In the rows, 128 means zero.
which system made each run
trace 1, S (9 x 26)
[[135 134 150 126  92 139 177 181 171 142 148 133 113  88 137 111 110 116
  177 118 113 124  78  39 103  62]
 [ 80  78 176  86 110 155 167 167 131 109 103 149  84 110 122  90 196 100
  103 130 101 154 149 129 147 107]
 [ 75 111 121 125 123 137 103 143 106  85 158 137 121 137 132 153 151 159
   84  80 180 177 159 199 125 159]
 [105 150 129 157 154 109  52  76 148 155 128 119 176 109  90 153 117 160
  109 135 183  99 156 136  98 149]
 [137 188  92 141 123 152 118  77 155 169 121 139 136 136 150 119  94 114
  160 192  91  86 128  92 141 172]
 [180 148 149 116  71 127 187 177 103 128 120 113  84 154 156 107  79 114
  163 123  88 110 141  61 141 130]
 [185  60 177 121 114 106 159 172  74  97  96 152 105 141 117 123 185 131
  121 121 131 151 153 154 138  83]
 [130 105 106 129 148 129  96 103 138  75 154 153 162 124 131 153 188 186
  123 115 178 178 114 200  96  97]
 [ 74 140 108 133 145 127  71  63 223 145 168 119 166  96 115 151 114 156
  136 139 137 110 114  89  83 132]]
trace 2, Z (9 x 26)
[[110 191 148 117  82 154 118 138 101 126 116 152 149 103 111  96 144 176
  137 114 194 116 136 138  83 115]
 [140 149 136  92  77 113 129 123  98  81 134  99 105 171 135 125 101 168
  131  91 132 117 177 129 110 169]
 [116 117 136 162 103 102 100 124 135 147 169 149  88 140 118 169  92 108
  112 114 133  93 186 111 137 158]
 [192 135 129 178 115 132 144 132 120 144 134 188 101 142 149 135 129 121
  150 172 119 128 167 133 149 120]
 [170 118 180 134 110 132 156 172 106 157  74 112 127 135 120 115 129 127
  136 168 116 138 151  77 150 117]
 [ 98 128 143 106  72 159 120 192  91 157  97 143 125 120 116 138 151 133
  111 131 157 129 119 103 149 138]
 [123 104 145 109  73 132 140 171 110  89 150 159  91 140 137 141 157 152
  124  93 145 154 149 137 121 119]
 [142 114 173 143  86 105 111 124 152 123 158 157 111 127 102 148 137 164
  144 124 152 117 188  95  95 104]
 [168 174 139 156  80 140 120 126 129 152 130 152 129 142 133 135 106 172
  161 168 147 124 172  89 117 138]]
trace 3, X (9 x 26)
[[ 66 157 141 136 127 146 135 167 175 163 138  78 128  99 129 120  68 111
  124 121 130 139 116  57 126 145]
 [ 79 132 152 148 140 123 132 160 105 169 115 131 103 102 102 114 107  60
   91 105 131  85 141 127 153 140]
 [109 129 115 118 151 119 121  94  92 108 118 139 109 142 124 105 139  88
   96 112 114  90 153 196 146 159]
 [129 114 104  82 110 115  95  76 129  85 137 144 135 142 121 141 170 155
  132 116 124 100 122 153 104 134]
 [169 116 104 118 102 133 107 116 137 132 137 159 149 123 136 163 160 157
  161 151 136 120  85 104 119  98]
 [186 148 134 156 131 130 157 159 112 139 118 120 153 126 147 125 106 143
  159 145 139 154 105 112 123  98]
 [130 116 163 140 148 128 155 170 127 128 105  75 135 135 134 115 106 137
  115 129 130 178 148 121 137 131]
 [ 73 105 128 139 139 135 123 141 155 129 151 109 104 128 136 143 112 103
   99 115 118 149 150 124 147 158]
 [ 90 136 123 139 128 126 116  98 160 135 159 162 104 110 118 125 128  99
  122 118 119  86 143 127 117 129]]
trace 4, R (9 x 26)
[[142 113 154 154 152 125 130 116 119 156  92 147 112 130 119 112 144  95
  111 172 109 118 180 143 158 140]
 [136 111 110 114 102 124 116  93 144 106 145 146  98 162 144 155 139 139
  132 142  97 122 165 128 141 160]
 [130 129 120 111  76 117 116 138 119 115 157 152 115 130 127 155 120 140
  145  95 142  97 116 103 108 120]
 [161 137 150 122 111 128 131 149 105 144 101 146 146 105 111 111 151 131
  148 135 146 104 104 111 111  82]
 [141 122 147 102 121 152 137 137 122 135  77 112 141 131 131 108 157 146
  127 175 116 149 134 111 143 134]
 [ 98 111 134 124  99 150 122 153 137 127 131 126 110 146 141 147 140 148
  111 137 129 169 160 122 151 160]
 [116 135 142 151 101 121 116 136 119 129 157 167 105 124 120 138 132 135
  118 108 163 122 170 148 116 128]
 [154 161 144 140 108 122 121 102 126 142 126 161 128 113 113 106 130 136
  151 143 136  82 153 115 101 113]
 [165 150 128 112  95 142 138 132 121 144 101 128 126 143 143 117 125 134
  157 167 101 112 123  83 138 135]]
trace 5, N (9 x 26)
[[177  88 147 102 146 121 189 115 119  56 114 139 107 144 152  80 188 136
  140 129  92 172 143 183 119  81]
 [109 146 115  82 103 145 121 119 159  75 154 113 157 121 142 125 152 206
  156 101 157 170  95 130  72 106]
 [ 91 137  83 136 129 166  84 135 169 179 134 131 175  99 138 174 137 142
  134 163 151 143  57  89 139 136]
 [112 138 145 193 180 142 142 166 129 187 110 102 136 109 133 118  85  78
  104 158 134 149 138 122 165 144]
 [ 87 124 179 129 139 108 130 135  99 122 108 114 104 121  95  94 124  93
   82  93 137  98 193 162 129 146]
 [153 110 109 109 110  85  93  77 101  83 155 157 117 153 119 158 147 141
  126  94 135  82 152 172 107 137]
 [208 137 103 137 100 113 131 123 126 123 154 161 148 134 145 155 123 157
  183 134 130 110  84  97 104  82]
 [141 154 135 110 133 161 165 146 146 154  84 105 153 101 140  83 132 111
  160 171  98 128  75  77 128  97]
 [ 67 115 135 103 171 142 149 148 141 117  99  56 127 126 138 102 118  92
   90 114  96 157 119 135 153 160]]
trace 6, X (9 x 26)
[[100 154  77 147 157 168 112 141 123 138 124  97 169 137 161 150 118 148
  109 145 159 187  90 165 155 173]
 [116 125 147 171 136  92  82 123 146 142 161 102 150 117 101 168  86 153
  110  97 184 125 159 118 100 132]
 [133  81 127 165 186 111 104  99 162 171 114 134 143 113 113 149 139  83
  114 176 102 112 129 120 154 123]
 [134 151  98 122 177 107 145  95 139 112 136  80 149 123 141 107  87  98
  144 103  99  97  82 135 108 119]
 [116  80 153  98 147  99 125 153 113 111 104 103 149 100  97 130 158 116
  110  86 143 120  82 131 113  81]
 [116  99  89 147 168 141 125 145 113 118 144 148 140 122 150 154 158 111
  106 120 144 169  86 194 154 120]
 [121 136 124 162 160 114 106  95 161 104 167 133 153 110 124 131 129 158
  126 114 173 155 136 167  85 106]
 [114 111 129 140 165 130  91 101 176 161 110 119 179  90 108 142 154 139
  123 168 143 134  99 110 120 106]
 [131 148  96 150 176 126 118 134 124 157 121  84 178 110 132 138  89 109
  128 123 142 119  60 122 129 125]]
trace 7, A (9 x 26)
[[111 166 118  96 109 129 127  96 103  67 136 108 118 163 141  99 122 162
  123  95 136 128 173 187 102 170]
 [ 95  72 138 102 113 136  88 128 129 141  95 122 117 147 115 164 171 125
   90 159 108 129 158 114 175 173]
 [143 146  67 132  92 134 100 112 130 142 166 165 118 147 156 178 107 128
  150 133 119  97 101 107 145 156]
 [ 99 183 139  97  88 145  97 106 135 139 111 133 150 108 104 102 135 164
  141 134 155  90 140 103  88 140]
 [161 139 146 109 106 135 150 133  89 145  73 124 111 149 128  99 132 107
  135 164  87  94 152 104 157 148]
 [163 122 120  87  78 102 132 122 108  81 144 108 104 173 145 145 107 151
  145  97 105 109 149 109 123 150]
 [131 105 147 116  84 133  93 102 157 123 132 158 119 141 119 155 165 175
  133 162 131 135 176 102 120 141]
 [138 162  84 118 109 156 121  85 137 126 128 170 118 153 154 121 143 134
  149 175  96 108 131 139 144 165]
 [ 80 167 113  62  80 159 118 117 121 119 109 108 124 139 132 106 130 141
  128 119 113  96 127 104 126 177]]
trace 8, Z (9 x 26)
[[106 160 130 164 115 121 109 133 132 157 164 159 121 100 116 135  98 112
  129 104 163  86 138 117 107 119]
 [175 157 123 123 111 132 157 112  99 105 118 150 109 154 149  99 127 128
  152 138 103 108 151 147 128 132]
 [118 101 157 117 121 114 127 134 137 145 106 104 111 135 116 135 119 110
  112 138  98 113 158  86 149 147]
 [109 124 114 145 115 157 114 145 123 152 132 174 119 123 138 148 152 120
  117 151 145 142 127 139 156 141]
 [160 105 158 130 127 124 156 156 125 106 122 122 125 135 134 118 142 143
  134 132 131 167 145 134 126 105]
 [124 126 154 128 113 119 103 138 122 148 111 124 149 112  99 138 134 146
  125 129 159 109 130 102 112 120]
 [144 151 110 119  91 140 127 140 108 119 141 137 126 147 148 139 123 155
  144 122 136 129 125 128 128 141]
 [129 124 151 134 113 109 147 147 129 122 143 122 101 132 128 125 103 116
  130 104 119 121 150 109 124 123]
 [131 140 135 139 107 133 117 122 123 147 126 168 114 120 120 124 139 117
  128 144 133  99 153 124 130 129]]
trace 9, R (9 x 26)
[[ 70 152 160 107 101 138 146 143 132 147 120 134  91 104 105  80 120  80
  117 114 106  72 152  98 127 135]
 [143 128  94 135 122 160 140 121 118 136 128 202 105 129 151 125 175 100
  136 168 105 121 113 158 161 125]
 [120 137  97  83  94 134  81 108  87 119 104 124 148 155 122 152 145 159
  116 123 144  99 126 144 134 174]
 [117 101 135 141 105 125  85 146 147 166 139 145 148 106 107 182 141 142
  125 139 158 121 109  78 131 112]
 [200 123 155 152 128 113 134 139 107 121 107 127 152 142 130 130 132 170
  144 147 157 155 145 138 114  98]
 [121 131 177 110 110 123 138 134 145 127 103  88 118 132 113 103 112 142
  128 135 114 129 175  85 116 140]
 [123 118 141 144 103 149 165 159 143 123 148 162  81 128 149 117 136 110
  135 137 113 152 155 117 141 120]
 [124 153 130 111  97 135 132 121  88 110 123 157 107 138 128 104 143 123
  124 116 133  99 157 161 124 143]
 [106 137 124 114  97 142 101 115 138 154 120 168 127 107 114 130 151 121
  129 150 129  81 125 102 128 131]]
trace 10, A (9 x 26)
[[ 79 124 186  81  98 135 160 173 119 105  96  47  98 156 126  93  99 139
   97 102 110 163 193 101 139 180]
 [156  71 135 175  98  97 110 144 109 128 165 159  68 176 137 199 111 119
  103 122 121 137 214 135 179 171]
 [117 126  79 134 126 107  47  34 161 106 182 187 140 134 118 182 154 161
  130 125 152  86 143 168  94 142]
 [ 76 152  97  82 123 176  96  80 166 170  89 158 155  87 111 103 190 112
  138 192  99  74  69  94 131 129]
 [129 198 115  76  66 169 186 191  79 136  94 113 108 126 150  75  94  99
  166 118  99  90  76  77 142 139]
 [168 132 201 108  56 103 147 191  53  99 100  93 108 167 111 121 103 173
  124  83 167 138 204 116 113 140]
 [219  55 143 154 135  73  86  81 112 111 122 140 125 191 125 194 151 169
  118 167 121 138 213 152 146 150]
 [121 117  52 101 144 132  76  11 221 107 172 142 149 144 151 170 153 158
  156 180  81 118  97 116 113 156]
 [ 32 208 102  79  80 214 138 121 201 164 124 149 115  86 141  69 141 114
  153 170  95 109  93  58 123 151]]
trace 11, S (9 x 26)
[[129 145 101 116 135 110 121  86 120 110 142 151 129 116 127 115 135 107
  138 102 122  71 105 159 103 112]
 [112 131  98  83 104 123 108 121 121 127 126 124 134 124 125 141 131 117
  134 105 117  74  82 106 126 135]
 [119 105 119 105 107 135 114 164 106 151 102 117 134 131 127 158 138 114
  118 135 122 121  93  97 162 142]
 [132 112 135 134 135 145 133 176 108 140 100 103 149 131 138 137 134 135
  118 142 144 170 109 129 153 132]
 [135 121 142 145 171 127 137 134 138 121 112  90 156 123 137 118 125 140
  120 138 135 173 131 144 128 124]
 [127 128 121 151 172 116 137 101 159 118 142 110 129 125 141 119 106 110
  126 126 109 135 136 145 121 128]
 [119 141 123 140 145 117 143 117 138 124 150 130 111 120 133 116 101  88
  129 107 109  98 120 131 121 122]
 [120 133 123 108 122 122 139 140  98 124 116 134 118 120 123 113 134  93
  123 104 119  86 106 134 128 122]
 [123 114 112  96 122 128 116 139  90 117 106 111 143 133 124 137 148 126
  114 110 135 119  96 143 140 134]]
trace 12, N (9 x 26)
[[131 146 116  96 117 133 145 100 162 133 111  97 117 139 145 108 100 109
  157 155  59  92 115  65 132 150]
 [ 96  90 131 108 123 137 169 161 151 107 143 109  77 146 159 130 121  87
  115 117  72 155 134 107 164 149]
 [100  97 135 125 106 152 142 144 128  92 155 177  84 139 147 133 175 136
  106 117 138 178 166 176 141 129]
 [139 171 105 137  86 155 103 116 119 112 149 169 142 140 144 138 148 193
  143 143 178 153 149 161 105 140]
 [146 187 116 137  87 156 102 136 126 176 106 116 163 135 132 143  97 165
  156 173 146 119 118  71 132 159]
 [124 125 150 131 129 139 135 146 133 176  79  84 117 146 132 123  92  92
  116 173  82 115 152  70 177 180]
 [112  76 172 121 127 107 151 134 129 100 126 109  68 159 132 118 129 103
   92 118  85 141 215 137 157 164]
 [132 102 130 112  79 116 117  96 144  70 180 186  81 153 138 145 169 170
  134 110 131 140 188 155 104 127]
 [165 183  85 133  73 161 118 101 157 127 171 192 132 138 163 146 137 185
  189 169 142 131 112 106 101 125]]

runs to name
trace 13 (2 x 26)
[[126 150  82 178 160 154  93  65 123 167 124 210 121 131 141 135 154  97
  114 202 121 107 164 193 170 180]
 [ 55 169  69  53 123 137  99  91 119 116 122  92 145 121 123 116 114 102
  120  87 104  55  60 128 124 170]]
  A
trace 14 (2 x 26)
[[155 120 140 141 126 114 121 123 125 161 107 109 123 143 125 140 100 112
  132 161 100 101 150  86 153 154]
 [181 132 124 147 121 136 168 164  99 126 123 148 113 140 161 121 123 117
  148 145 119 145 126 137 147 116]]
  S
trace 15 (2 x 26)
[[171 131 168 130  79 124 168 152 133  85 153 135  92 156 145 117 125 175
  156 124 130 170 190 110 102 110]
 [107 125 152 119  87 173 150 150 177 142 123 150  94 131 147 116 153 137
  139 182  96 166 161  71 149 143]]
  X
trace 16 (2 x 26)
[[ 87 109 124  99 138 148 143 127 123 121 109 146 111 115 128 100 172  88
  109 132 104 115 118 154 146 129]
 [138 129 106 136 142 121 131 134 102  90 150 118 132 150 152 142 120 144
  120  94 147 160 128 182 130 141]]
  N
trace 17 (2 x 26)
[[151 166 131  90 110 125 116  96 104 113  82  65 152 167 129 108 100 166
  133 142 112 110 156 116 123 181]
 [131  71 140 103  95 106 113 139 150 132 129  95 108 160 126 182 112 134
  122 127  95 123 138  60 153 153]]
  N
trace 18 (2 x 26)
[[148 121  93  74  90 132 132 144  79  85 115 104 123 175 156 149 133 151
  131 105 114 138 104 144 146 164]
 [127 115 133 117  84 139  80 138 133 139 119 116 147 148 121 180 140 191
  126 152 157 152 147  90 135 160]]
  A
trace 19 (2 x 26)
[[112 124  82  59 104 149 149 154 126 104 136 131 143 104 149 128 160 117
  157  94 106 114   4 103 118  83]
 [ 96 119 114 102 160 157 119 168  94 133  79  95 191  99 124 120 172 133
  102 122 166 167  46 168 136 108]]
  R
trace 20 (2 x 26)
[[144  75 149  81 121 128 140 161  89 111  79 116 142 123 114 126 187 127
  118 129 123 141  87 132 141  94]
 [129 129  85 140 127 146 142 157 110  99 161 135 122 150 170 156 126 142
  125 107 149 185 107 175 145 144]]
  X
trace 21 (2 x 26)
[[187 111  99 152 186  73 133  80  66  95 128 131 116 166 136 126 109  78
  109  99 105  82 154 223 147 145]
 [176  49 107 130 169  81  98  82 142 144 113 123 136 140 118 183 141  85
  127 162  69  79 101 103 165 122]]
  Z
trace 22 (2 x 26)
[[110 101 116 160 118 187 129 160 161 166 145 222 119  89 147 144 206 124
  131 191 142 179  96 129 153  86]
 [157 124 188 109 127 144 172 164 139  98  86  91 156 117 131  80 160 187
  149 144 145 204 133 116  91  74]]
  Z
trace 23 (2 x 26)
[[177  84 126 135 119 124 137 156 123 135 120 138 126 140 142 164 147 129
  139 156 110 146 107 104 158 111]
 [134 121 147 128 112 141 139 171 141 149 122 134 137 105 125 129 139 129
  145 141 136 139  96  85 124  87]]
  Z
trace 24 (2 x 26)
[[ 32 105 102 137 186 149 104 122 142 150 125 126 131 101 128 131 148  72
   64 126 131 136 110 178 164 164]
 [ 78 187  97 141 158 140 119 146 100 151 126  76 152 122 135 121  55  98
  101  90 155 116 107 148 139 181]]
  S
trace 25 (2 x 26)
[[195 165  94 120 116 139 153 149 105 156  93  76 151 159 165 136  65 125
  170 162  90 116  75  68 154 152]
 [132 167 179 120  90 110 140 132 155 115 141  66 125 144 121 109  59 173
  147 103 137 133 185  66  79 141]]
  A
trace 26 (2 x 26)
[[166 131 137 141 144 125 137 111 163 141 122 139 153 105 124 118 143 137
  160 162 119 121 101  97 102  75]
 [118 177 122  99 117 159 140 133 129 143  91  92 157 116 133  93 112 138
  146 145 122 124  92  97 118 135]]
  Z
trace 27 (2 x 26)
[[138  70 105 136 106 110  86 116 144 124 169 180 116 132 124 199 164 134
  124 128 133 120 119 119 136 115]
 [123 168  90 124 121 158 102  90 150 139 135 176 161 101 134 122 165 151
  155 159 146 113  87 134 105 110]]
  A
trace 28 (2 x 26)
[[ 81 176 182 120 116 138 167 106 201  99 165 130 101  91 120  51 115 141
  150 104 126 130 179 103  53  92]
 [124 224 105 138 111 184 194 144 129 142 133 164  99 110 174  52  99  94
  173 152 105 119 111 126 127 124]]
  R
trace 29 (2 x 26)
[[197 106 151 111 121 105 156 119  97 108  86 126 113 157 131 110 142 122
  141 150  86 107 155 127 140 120]
 [141 115 115  82  98 139 162 139 129  84 135 106 105 162 165 123 128 143
  144 119  87 152 118 114 134 139]]
  X
trace 30 (2 x 26)
[[108  89 171 203 234  83 128 121 146 153 126 104 140  89 101 118 102  62
   83 116 141 129 156 169 131 101]
 [ 97 193  69 145 190 145 154  87 119 118 144 145 129 107 157  74 106  66
  126 109 111  94  84 208 127 137]]
  S
trace 31 (2 x 26)
[[130 117 145 134 136 156 124 115 170 149 101 137 140 123 132 117 165 147
  131 202 113 162 151 105 141 130]
 [109 143 143 135 136 160 129 174 121 147  94  87 164 119 134 125 126 153
  111 152 162 184 124 125 139 145]]
  Z
trace 32 (2 x 26)
[[129 129 139 145  92 136  97 141 137 145 137 139 137 132 121 166 128 176
  131 144 169 150 152  99 120 137]
 [165 161 146 157  92 131 146 170 103 135 135 130 124 140 142 131  93 153
  147 121 160 145 149 115 118 125]]
  Z
trace 33 (2 x 26)
[[ 62 117 141  77 112 176 136 195 114 161  61  71 127 124 126 120 139 102
   94 151 104 149 101  77 185 173]
 [105  51 143 144 172 113 113 132 117 110 116  98 108 167 136 163 148 117
   59 132 121 189 199 191 182 183]]
  N
trace 34 (2 x 26)
[[161 155 155  74  84 127 185  86 125  61 128 167  76 143 134  48 158 134
  167 122  75  87 177 136  88 104]
 [140  74 123  84  54  92 101 110 115  68 174 177  82 161 120 177 173 159
  131  79 128  97 157 135 111 123]]
  S
trace 35 (2 x 26)
[[133 149  99 100 107 164 137 142  95 123  97 123 133 153 155 121 142 137
  130 153 114 142 109 134 157 159]
 [155 105 151 125 126 107 130 155 118 119 117  75 143 149 128 149 106 158
  127 117 137 159 136 107 125 131]]
  S
trace 36 (2 x 26)
[[ 48 157 156  61  98 152 134 130  87  94  89 113 105 127 104  64 157 119
   89  86 134  98 165 169 118 167]
 [124 110 105 108 119 102  59  99  69 112 112 103 144 179 115 183 124 154
   87 108 157 107 165 174 151 205]]
  S
trace 37 (2 x 26)
[[ 77 122 126 118 137 131 104 152 155 148 129  80 159 101 115 147 112 128
  112 108 149 135  85  90 121 128]
 [ 99  91 129 165 178 118 112 131 136 156 125 134 131 104 114 143 134  79
   91 134 132 122 126 148 154 123]]
  N
trace 38 (2 x 26)
[[ 90 153  80 145 165 138  78  62 159 123 162 153 161 105 127 134 144 140
  119 129 160 118 110 185 101 136]
 [ 88 186 103 115 113 134 103  97 168 162 140 100 133 119 129 124  70 118
  144 129 107  68 110  61 112 162]]
  S
trace 39 (2 x 26)
[[178 148 101 173 155 164 117  82 154 174  97 167 150 137 156 131 151 133
  147 245 100 145 141 128 164 151]
 [137 120 153 137 169 153 167 200 115 157  61  38 163 132 148 109 102 120
  112 161 120 202 100 102 171 139]]
  Z
